In the data rows, the value 128 means zero.
Some points, one per row:
[191 124 156 117 118 111 130 185 135  92  95 118]
[172 118  73 127 122 142 183 175 163 119 114 101]
[ 63 177 132 110 120 137 124  97 100 151 114 124]
[126 112 172 160 145  89 136 155 115 177 116  70]
[158 109 127 136 121 107 149 167 148 125 130 134]
[118 129 117 126 147 200 173 135 101  82 154 122]
[204 136 140 100 170 104  98 169 140  29 115 160]
[172 103 143 158 147  93 121 168 120 169 140 132]
[ 86 159 134 157 119  74 110 119 116 133 145 141]
[108 161 145 199 135 144 111  82 110 172 143 170]
[197  89  90  81 125 137 104 165  91 106  91  90]
[ 15 131 140 162 158 190 113  61  92 177 169 163]
[143  70 104 149  82 150 135 140 147 139 122 106]
[ 82  97 142 153 106 110  63 126 131 118 139 143]
[ 90 136 110 132 150 150 185 129 144 170 143 127]
[154 121 153 130 140 127 130 132 121 135 113 106]
[178  82  72 114  59 132 121 143 159 121  66 108]
[ 64 119  87 148 133 146 137 155 138 175  92 177]
[157 189 110 142 168 119  93  85 101 162 126 150]
[119 102 124  68 144 174 149 117 140 138 125 132]
[213 126 209 132 145  81 109 152 188  62 111 156]
[ 39  81 121  95 159 142 111 125 145 175 151 164]
[140 189 141 170 118  96 114  99 125 146 150 152]
[ 34 171 152 150 148 194  96 149 136 166 142 152]
[139 177  77 139 122  71 126 146 124 108 119 121]
[ 84 131 143 173 125 128 117 118 114 189 114 168]
[145 183  56 130 130  89 140 189  93 120 151 138]
[  8  94 120 185 155 129 107 105 129  67 114 150]
[ 67 137 186  13 139 220 127  94 121 132 138 124]
[136 127 134  81 115  97 130 153 138 127 123 125]
[197 134 106 129 121  93 129 155 156  88 110 113]
[134 199 112 105 136  96  92 121  95 125 133 130]
[ 79 124  89 136 125  29 128 127 124 129 106 108]
24 more points follow, each with its number after it:
[162 128  88  65 120  93 136 122 140  84 151 125] 0
[120 144 167 114 167 108  66  61 165 126 190 163] 1
[150 156 113 222 122  92 115 158 126 124  80 126] 2
[129 153 167 146 117  93 148 123  87  95 171 125] 3
[ 39  94 158 123 134 137 148  89 131 151 199 163] 4
[121 111  72 134 128 159 126 101 136 131 140 104] 5
[ 45 113 191 156  89 171 143  37 168 183 129 116] 6
[150 105 107 144 140 133 122 167 164 100  27 150] 7
[ 50 158  79 170 157 166 106 101 114 150 145 153] 8
[149 119 115 125 127  93 198 174 124  99 120 117] 9
[182 149  95 126  84  86 140 144 109  80 165  86] 10
[168 186 178 134 145  85 126 118  74  53 148 124] 11
[ 31 147 136 126 134 157  90  80  89 139 139 146] 12
[153 156 181 107 137  51 154 142 163 146  88 137] 13
[114 129 109 146 105 104 135 166 118 154 134 107] 14
[ 66 169 172 139 130 121 104  70  79 178 123 153] 15
[133 115  74  88 137 191 123 129 119 120 150 163] 16
[166 132 132 143 144 135 139 161 138 114  64 112] 17
[156 129  94  99 114 138 101 131 149  78 170 129] 18
[150 105 124 105  60 151 105 156 168 105 126  28] 19
[ 57 143 161 188 141 147 111  68 109 179 147 103] 20
[135 136 132 161 126  65 140 131 143 140 132 109] 21
[ 91  99 109 180 120 159  91 142 122 177 100 112] 22
[128 109 156 147 123  79 134 110 136 134 116 146] 23
Which of these numbered points is nearest to each point below, ignoring the 3 directions in which the first points spread most? Its number follows each.
[136 105  90 130  31 132 134 133 129  95 128 151] > 18
[150 130 184  83 165  61 139 133 144 145  55 182] > 13
[ 52 127 211 145 126 220 117  83 128 148 125 128] > 20
[ 95 147  63 147 138 188 114  94 117 160 160 197] > 16
[161  50 108  57 135 145 129 169 140  64 128  96] > 12
[173 118  86  75  94 146 129 176 145 140 112  76] > 14
[175 137  63 132 153  37 137 141  98 119 120 132] > 0
[118 114 128 166 220 105 130 160 124 132 108  63] > 17
[ 49 184 136 114 138 124 119 113 123 161 152 146] > 14
[ 90 156 157 186  31 109 132 114  76 166 119 170] > 15
[101 154 155 130 149 109 121 101 121 166 141 140] > 21
[155 101 145  96 120 169 143 107 108 119  99 136] > 15
[ 76  50  99 141 117 224 114  60 154 156 148 105] > 5
